(in the rows, 128 means zero)
Each path is a new rotation, seen through one point. The rows after it are directions, each followed by how far the rotation turns it, in degrees per step (0 if it stays put).
Each turn is a multiple of 5 degrees from 10 to 175, or 0.
Each row of a path follows its step; steps can be skipped.
path 1
step 0: [136 117 135 128 131 132 131 143 133 123 118 122 133 121 120 143 140 139
 110 122 111 119 126 144 144 133 139 124 139 128 139 121 129 135 139 129
 117 123 120 129 141]
step 2: [133 134 129 140 121 124 126 127 126 120 114 128 119 116 135 117 140 134
 134 118 121 139 136 129 128 127 154 107 134 139 114 130 107 127 123 139
 130 128 129 130 128]
step 10: [129 112 120 134 125 131 140 127 120 127 118 145 124 121 134 125 137 147
 125 125 110 143 119 141 128 133 134 112 129 129 134 145 135 110 131 134
 137 123 117 127 124]
step 11: [111 125 116 125 126 131 135 137 127 127 130 125 129 124 130 122 141 126
 130 106 119 136 148 139 119 122 123 116 120 133 132 141 117 128 124 134
 124 151 116 135 124]
step 12: [141 127 132 122 149 120 142 126 106 120 129 135 118 137 119 126 132 128
 142 109 118 125 141 146 131 126 132 118 124 130 129 115 120 130 128 134
 126 134 139 128 136]
step 17: [131 124 142 132 133 127 135 135 113 132 127 140 144 130 123 131 133 125
 127 115 121 114 134 143 148 131 131 121 125 120 123 106 120 121 133 117
 133 120 116 136 142]
step 21: [148 114 140 124 141 129 129 131 131 137 144 130 139 133 134 132 142 117
 132 122 124 122 143 127 129 136 142 122 123 143 132 129 113 129 131 146
 135 134 124 139 118]
step 23: [133 129 118 146 138 126 135 141 134 125 131 116 119 135 133 118 126 124
 121 126 121 127 115 140 134 119 127 121 132 142 139 141 133 119 111 133
 128 117 117 151 130]
step 24: [138 117 140 123 112 132 138 128 139 127 121 116 123 142 132 117 132 128
 138 105 124 128 137 135 122 124 132 125 111 137 126 137 121 116 122 116
 134 117 128 140 116]
step 27: [137 119 120 145 121 130 124 123 131 108 116 129 138 124 124 113 132 124
 122 104 117 135 130 128 127 143 129 114 127 124 132 132 133 118 139 126
 122 117 110 132 135]
Speeds:
[132 126 127 126 122 129 129 121 133 130 127 129 129 125 127 126 127 131
 130 127 124 128 130 122 126 131 131 127 127 132 127 130 128 128 130 130
 130 128 126 127 128] -> 130
[127 127 126 124 125 130 127 129 130 126 124 127 127 132 131 129 129 126
 126 128 124 131 123 128 127 124 129 133 134 128 126 132 130 122 130 128
 126 127 128 131 130] -> 80
[129 130 127 126 131 130 129 127 128 129 125 134 126 129 128 126 129 126
 127 127 131 127 127 130 126 127 130 132 126 131 123 132 120 130 130 125
 129 132 126 126 127] -> 80
[127 130 123 128 130 127 126 129 130 131 126 129 124 132 127 134 130 127
 130 129 121 127 131 129 129 131 131 126 127 124 128 132 127 133 125 128
 129 126 130 130 126] -> 35
[128 130 134 127 131 128 125 126 126 123 123 130 127 126 133 127 130 131
 131 125 126 124 128 128 125 129 126 125 132 127 127 128 129 131 130 123
 131 126 129 129 128] -> 145
[127 125 124 124 130 133 130 126 126 127 127 130 132 127 127 128 124 130
 131 124 127 131 127 130 130 130 126 129 130 123 127 127 130 130 124 128
 129 134 130 126 132] -> 20
[124 125 132 128 132 131 129 127 129 128 124 127 129 124 128 125 128 119
 126 131 128 130 127 126 131 131 129 126 130 128 127 130 127 128 126 132
 131 125 130 127 128] -> 55
path 2
step 1: [125 135 138 133 132 130 128 121 130 124 136 134 128 132 121 145 143 124
 117 133 107 125 123 114 141 123 120 126 144 130 137 133 140 121 133 125
 140 136 131 126 128]
step 6: [128 129 135 142 125 139 129 128 138 107 138 117 128 118 110 137 145 128
 122 130 113 129 118 124 136 119 129 131 134 126 125 121 123 133 135 122
 129 125 120 131 130]
step 8: [118 126 111 136 132 133 128 121 137 112 135 133 131 121 136 132 142 122
 114 132 129 125 122 133 147 118 125 139 129 131 119 129 127 118 133 133
 130 127 118 131 140]
step 10: [116 143 124 137 130 122 129 115 118 133 139 120 122 121 130 135 140 135
 110 139 127 130 133 133 131 126 125 133 141 133 131 137 130 125 131 134
 144 117 118 129 135]
step 11: [111 127 121 138 129 133 134 107 135 100 126 123 124 123 125 141 132 125
 118 135 134 129 129 129 129 129 115 129 131 117 125 127 121 126 133 126
 128 127 123 128 139]
step 16: [120 127 119 139 123 134 130 116 108 124 134 114 120 134 120 143 130 139
 126 130 126 130 141 132 137 130 120 132 134 125 128 124 123 120 132 121
 126 125 126 116 145]
step 20: [122 133 133 147 139 122 121 120 122 109 122 117 134 129 127 130 133 121
 128 141 131 129 110 127 139 120 130 140 130 125 139 127 130 132 133 114
 138 130 134 126 132]
step 23: [130 132 137 149 127 130 115 129 130 105 126 120 131 126 113 131 136 134
 134 131 139 132 122 123 134 121 124 141 138 137 131 131 123 133 119 127
 122 127 135 121 137]
step 26: [137 137 127 142 135 138 111 124 124 121 126 126 116 118 114 139 136 132
 119 135 127 131 118 120 142 124 134 142 134 128 131 137 127 136 115 119
 128 124 124 132 130]
step 28: [128 123 123 142 132 135 118 117 129 115 122 142 123 136 122 131 130 126
 116 140 140 135 137 122 136 124 114 143 138 135 120 136 119 124 129 132
 121 131 126 133 140]
Speeds:
[127 127 133 133 127 123 131 127 126 127 127 126 124 126 128 124 127 129
 128 129 130 131 132 125 124 130 126 127 128 131 121 128 128 125 126 127
 128 128 123 126 130] -> 60
[125 127 125 129 126 130 130 126 128 133 127 128 128 130 126 130 129 126
 127 127 124 129 129 127 133 128 135 134 126 128 123 129 126 125 123 128
 127 129 127 126 125] -> 40
[130 124 130 126 125 130 127 126 130 124 128 126 127 131 124 123 128 121
 126 130 129 130 129 128 127 124 128 131 127 127 126 126 125 127 132 127
 131 131 131 131 127] -> 130
[130 127 128 124 130 134 127 132 127 131 125 126 124 124 128 128 126 129
 126 130 132 128 131 127 127 125 130 128 135 128 128 134 128 124 126 130
 128 129 131 128 131] -> 155
[128 128 132 129 130 128 130 131 126 130 129 126 132 130 127 128 126 125
 134 125 127 125 124 125 131 127 128 127 131 131 126 126 131 126 131 124
 130 129 132 125 132] -> 20
path 3
step 4: [116 133 130 127 134 124 149 130 129 123 122 141 126 114 115 133 121 127
 125 131 138 124 118 133 139 124 131 134 136 127 135 149 127 133 123 132
 130 131 123 135 142]
step 9: [132 139 110 129 136 126 143 117 130 132 132 133 129 123 124 133 115 126
 125 123 130 119 138 136 132 131 134 118 131 137 135 132 124 137 136 121
 118 135 131 133 148]
step 11: [122 129 119 130 138 139 141 124 121 131 142 132 133 115 120 124 118 125
 127 124 127 123 138 118 138 124 127 122 125 131 129 135 120 129 134 127
 123 140 130 104 136]
step 13: [127 138 132 121 144 131 142 134 129 126 133 117 118 122 127 130 125 134
 111 135 136 119 131 134 131 129 131 130 118 130 137 134 117 136 139 131
 125 134 126 113 141]
step 15: [118 132 114 121 130 129 140 129 122 120 128 120 121 122 113 132 129 132
 121 114 118 131 131 135 126 125 126 131 116 120 136 126 114 135 146 128
 129 128 130 113 126]
step 16: [121 133 129 124 131 123 144 125 118 133 127 135 129 124 111 126 140 126
 141 126 122 122 132 142 123 123 124 135 118 132 125 135 118 119 141 126
 132 142 120 115 135]
step 17: [134 129 122 116 140 123 135 140 113 118 125 129 128 127 123 136 132 121
 123 121 121 113 137 140 130 131 132 141 134 126 137 129 129 123 139 125
 131 128 121 112 135]
step 20: [120 128 121 126 122 122 140 125 128 114 138 118 128 110 111 133 141 113
 127 129 129 118 121 129 125 126 120 135 131 124 123 127 120 134 125 127
 132 140 124 115 130]
step 27: [121 148 117 120 123 132 135 136 139 117 128 132 133 121 120 126 113 134
 119 134 128 126 132 127 122 115 120 124 127 123 116 131 123 137 127 119
 126 130 131 128 147]
step 28: [126 122 127 117 125 137 131 121 123 127 137 130 142 126 124 136 118 123
 130 128 128 140 129 124 123 116 114 134 130 119 117 138 118 124 134 113
 123 128 128 117 149]
Speeds:
[129 130 127 128 123 128 129 125 131 129 132 123 122 129 128 129 132 128
 125 131 130 126 126 130 122 129 127 124 130 128 129 125 124 132 126 129
 127 126 129 129 129] -> 60
[132 127 127 128 131 128 129 127 130 128 130 125 125 130 127 125 123 130
 134 129 130 128 129 125 131 129 129 132 131 130 124 123 126 132 129 129
 129 129 133 128 130] -> 25
[128 129 126 130 132 131 129 126 125 128 126 124 124 130 126 129 129 125
 128 124 125 123 128 124 129 130 128 128 122 131 130 127 125 125 128 133
 128 130 125 129 131] -> 10
[123 126 130 129 132 127 130 132 127 129 126 124 127 127 128 127 128 127
 132 126 125 126 123 132 125 128 124 128 131 128 132 125 132 130 123 125
 128 129 130 128 128] -> 20
[122 130 126 130 126 131 127 125 131 130 126 126 130 127 127 125 126 130
 128 123 126 130 128 123 126 125 128 126 130 123 126 125 125 125 128 128
 131 127 128 124 126] -> 85
[125 133 126 128 127 128 125 132 126 125 131 127 129 123 127 125 128 130
 126 130 129 126 128 129 131 129 130 130 125 124 128 128 128 131 124 134
 127 131 133 127 127] -> 155
